Named moves, each a turn or a mirror, and the order they were made in; the first pair answered:
Dukup (before => after):
 -9 -20   6   9   2  21   2  -9 => -20  -4   4  14 -20  10  -1   6
 22  12  12  -3   6   2 -16   1 =>  19  16  12  -1   0   0 -17   6
 -8 -27  -4  -1  33  -5  10  -8 => -25   5  -6   9 -13 -26   7  22
13 -2  6 -1  5  6 -5 -7 =>   7   8   6   1 -12  -2  -6   3
fotun (before => after):
 -6   4   6 -11   7  13 -11  -5 => -15  -6   2  -7   3  12  -5   6
 15  14  -5 -17  14   0  -3  -8 =>   3 -16   8   4  10  17 -10 -14
-3 -7 -5 14 -1 10  0 28 => 12 17 -7 -2  4 -1 -3 22
 -1 -13   1  -7  -5   0   8  -5 =>   3  -6  -3 -13  -3  -4   9  -3
vubuk (before => after):
-28 -17 -10  27 -10  16  -1   3 =>  -7  39 -17  -1 -17  -9  -3   8
-40 -10   5  32 -31  -1   0  19 =>  -2  46 -16 -21  -3 -30  10  16
 -1 -13 -10   5  10   0   8  10 =>  -6  -1  -2  12 -11  -3   1  14
dotur (before => after):
 -9 -12   4  -3 -15   5  -4  -2 => -11  -9  -2  -5 -17   2   0   5
  3  -7   7   9   4  13  -8 -12 =>  -2  15   0   3 -15  -3  -4   4
  1  38  -4  -8 -16  -2 -13   9 =>  -3  -4 -27 -18  23   2  12  14
  7  10   3  -6   7   4  -6 -10 =>   5  16  -4 -10   3  -5   1   1
Nus (before => after):
  4 -20  -8 -31  19   9   4  -1 =>  -3 -28  12 -10  -1  25 -13 -10
-11 -20   6   1   6  14   4   2 => -10  -3  14   8 -15  10  -7   4
-15 -41   1  11   2   6   3  -9 => -15  -7  13  19 -33  -2 -14  -5
Pairs:
(two moves a pair)
  0  26 -14 -14 -28 -23   0  26 => -10 -35  16  23 -20  19 -18   0 : Dukup, vubuk
-22  -6  -2   4 -23 -10   9  18 =>   5 -26   2 -12  25   4   6 -15 : vubuk, dotur
 -1   0  16  17 -15  13 -20  -6 =>  -2 -14  14  16  -3  19 -13  -9 : vubuk, fotun
  9 -34   0   0  33  20   1 -26 => -22 -12  12  32 -38   9 -12   5 : dotur, fotun
 -4  21  -9  -2 -17 -11  -1  13 =>  13  19   9  -5  -3   4 -15 -16 : Dukup, dotur
  4  26   4   2 -14  -6  -9   1 =>   0  24 -10  -6  -9 -15   6  12 : vubuk, Dukup
  5  14  -3 -16   5   2  -3  -2 => -12   2  -1   0 -16   3  -3  11 : vubuk, Dukup
 -4 -13  -9  -4  26  -4  16   2 =>  9 28  7 -7  5 -8 -6 -8 : Dukup, fotun
-29 -30   0  20 -11   7   9  34 => -27 -11  13  26 -30   7  -6  28 : dotur, dotur
  8  32  20  30 -31  -6 -15 -16 =>  32  25 -11 -12  33 -13  13 -22 : Nus, Dukup
-16  -6   1  -9  26   9   8 -11 => -21  24  -4 -13   1  -8   9   5 : dotur, dotur
  7   8  -4 -10  13  -5   4  -9 => -13  -1   3  13 -14  -1   1   2 : vubuk, Dukup
-23 -26  -6   8 -15  -9  12  19 =>   6 -18 -15 -21  26  -7  19   0 : fotun, Nus
-13 -50   5  19  16  28   0 -12 =>  17 -17  18   6  25  27 -19 -37 : vubuk, Dukup
-18  -3 -23  -9  14  -7  15  11 => -18  -5  13  18 -13  14 -15 -10 : Nus, dotur
 -6  22  -9   2 -15 -10   4  13 => -12  -3   9  19 -19  10  -6   2 : fotun, fotun
 14  29  -7 -10 -14  -6  -3  -1 =>  18  15  10  -1  -9  13 -16 -21 : vubuk, dotur
 -8   5  -8 -10  -4  -6   1  13 =>   5  -7  -1 -12  16   6  -2  -4 : Dukup, fotun
  7   5   7 -20  20  -5 -16 -19 => -20   1  15   6 -20  -6 -22  -1 : vubuk, Dukup
-28 -24  -2  24 -12   9  11  12 => -15  18 -19  -2 -14 -19  19  25 : dotur, fotun
 17  33   8  -2   6   2  -2 -12 =>   6 -10  -7   0  31  10  17  -7 : dotur, Nus
 -7  10 -18  -8 -13  -7   5  11 => -14   2 -14   3 -19  -3   3  13 : dotur, Dukup
-17  43  20  17 -61   3 -14   0 =>  17  26  38   9 -16  26 -29 -47 : Dukup, Nus
 -7 -49  -2  21  12   6  17   9 =>  15  38   9   7 -29 -21  -9  11 : dotur, Nus
 -6 -17  -9  -6  20   2  15  -2 =>   5  -9   2  -5  22   7   1 -18 : fotun, fotun
 26  36   1 -19   9 -25   1   3 =>   2 -22  32  29  -7  14 -18  -9 : vubuk, Nus
 18  36   8  -7 -11 -14 -14  -9 =>  22  32  -7 -19   6 -20   0  -2 : Dukup, dotur
 21   0   9  -6  23  10 -14 -16 =>   8  33  -3 -10  -8 -13  -5  13 : Nus, dotur
-13  19  10  14 -40   0 -13   8 =>  -7 -36  12  16   8  27  -7 -15 : dotur, dotur
 16  14  27  11   6  -8 -27 -22 =>  -1  20 -13  -5   4 -38  10  20 : Dukup, dotur
-19 -18  22  24   8   4  11  -4 =>  -8  -4  -1  -2  27 -13  29   4 : fotun, Dukup
-13  30  -2   9 -42 -20  -2  33 =>   2 -41 -16  -7  43   8  21   5 : Dukup, fotun
-11 -27  -9  15  -7   6   5   9 =>   2 -28  -1  13   7  14  -1  -6 : Nus, Dukup
-17 -14  -2  30 -50  -8   1   7 =>  27 -21 -22 -18  33  -5  20 -23 : vubuk, dotur
  3  26  -5 -11 -13 -15  -5   0 =>   4   2  13   5 -10   8 -21 -22 : fotun, Dukup
 18  28   2   3  -9  -8 -14  -9 =>   6  27  -3  10 -21 -13 -10   2 : fotun, Nus
  6  22  27 -13 -13   9 -23 -12 => -12 -23 -10 -24  21   3  18  13 : dotur, Nus
-16 -14   0  11 -16   3   4  16 => -12 -14   8  16 -18   7  -3   8 : dotur, dotur
-33  -5 -24  21 -43 -17  21  34 => -17 -33  21  45 -28  27 -16 -18 : Dukup, Nus
 -5 -12  12   9  -2  12 -12 -30 =>  10   8  -4 -14  17  -1  -1 -30 : Nus, vubuk
